The rows below fall into families. The same turns and mirrors carry the whole set onto itself and the rows of a family onto each other. For each named row, which other rows are in its family? Write them in the order they are listed.
These 16 rows form 4 families of 4 rows each.
Q994: -0.50  -2.11  +1.92  -0.43  +0.28  -0.10  -1.34  +0.72  -0.78  +1.11  -1.38  +0.02  +0.89  +2.20  -0.98  +2.19  +2.00  -2.52  +0.82  -1.00  -1.25  +0.35
Q914: -0.01  +0.18  -2.12  +2.14  -0.49  -0.10  +2.34  +2.29  -1.74  -0.52  -1.68  -0.36  +1.42  +0.79  +1.05  +1.45  -1.19  +0.16  +0.58  +1.50  -0.32  -1.04
Q451: +1.42  +0.43  -0.94  +1.82  +0.28  -1.09  +2.51  +1.76  -2.07  +0.33  -2.86  +0.19  +0.15  +0.79  +1.06  +2.33  +1.38  -0.23  +0.02  +0.29  -0.13  -0.18
Q69: -0.02  -1.67  +1.00  -0.25  +0.16  +0.82  -1.68  +1.26  -0.28  -0.55  -2.16  -1.19  +1.04  +2.26  +0.97  +1.20  +1.23  -3.16  +0.35  +0.90  +0.22  -0.49
Q421: +0.29  +1.99  +0.59  +0.53  +0.31  +2.90  +0.34  +1.94  +2.25  +0.51  +0.00  +1.73  +1.61  +0.30  -1.15  +0.10  +1.54  -0.93  -1.96  +0.14  -2.83  -0.10
Q921: -0.88  -1.44  +1.27  -0.37  +0.29  +0.57  -1.86  +1.72  -0.09  -0.33  -1.51  +0.42  +1.38  +2.09  -0.55  +2.66  +1.93  -2.93  +1.62  -0.04  -2.32  +0.18
Q434: +1.16  +0.93  +2.33  -0.69  +1.05  +2.20  -0.12  +0.86  +1.21  +1.60  -0.55  +0.61  +1.73  +0.72  -0.71  +0.63  +1.14  -0.04  -2.12  -1.11  -2.24  +0.76
Q195: +0.64  +1.00  -1.86  +1.49  +1.65  -0.40  -0.03  +0.48  +1.45  +1.38  +2.23  -2.16  +0.34  -1.86  -0.66  +1.96  +0.26  -1.45  +1.65  -0.66  +0.51  -0.88
Q245: +0.58  -0.39  -2.13  +1.79  +1.12  -0.69  +2.90  +1.71  -1.88  +0.35  -0.06  -1.90  +0.37  +0.14  +1.19  +0.90  -0.40  +0.85  +0.60  -0.34  -0.75  -1.09
Q337: +0.40  +1.42  -2.28  +2.28  +0.59  +0.05  -0.32  +0.96  +1.34  +0.63  -0.02  -1.91  +0.82  -2.29  -0.15  +2.66  -0.38  -1.09  +2.39  +1.72  -0.16  -0.98
Q439: +0.58  +1.38  +0.23  +0.68  -0.25  +2.20  +0.55  +1.05  +1.30  +1.83  +1.26  +2.24  +1.05  -0.95  -1.72  -0.10  +1.07  +1.01  -0.46  -1.34  -1.33  +0.30
Q888: +1.03  +0.34  -1.41  +1.12  -0.10  -0.48  +3.07  +1.45  -2.68  -0.54  -0.49  -0.70  +1.27  +0.56  +0.83  +1.42  -1.19  +0.37  +0.55  +0.32  -0.23  -0.12
Q711: +0.32  +1.23  -2.03  +1.52  +0.89  +0.48  -1.09  +2.08  +1.44  +0.96  +1.82  -1.93  +0.58  -1.82  -0.44  +2.06  -0.65  -2.00  +2.15  +0.40  +0.06  -1.67
Q750: -1.00  -1.38  +1.35  -0.35  -0.59  +2.05  -1.56  +1.73  -0.09  +0.39  -1.30  +0.84  +0.56  +1.29  -1.15  +0.85  +2.82  -2.71  +1.33  +0.56  -2.18  -0.19
Q650: +1.50  +1.65  +1.48  +0.49  +0.38  +1.86  +0.96  +1.69  +1.20  +1.34  +0.43  +1.04  +1.05  +0.22  -1.71  +0.47  +1.22  -0.82  -2.36  -1.04  -3.29  +0.18
Q144: -0.76  +0.11  -2.05  +2.23  +1.01  +0.12  -1.37  +0.36  +3.08  +0.48  +1.77  -1.64  +1.07  -1.25  -0.72  +0.92  -0.10  -0.93  +0.96  -0.10  -2.09  -1.37

The rest of the family of Q439: Q451, Q69, Q144
The rest of the family of Q750: Q434, Q245, Q337
The rest of the family of Q921: Q888, Q711, Q650

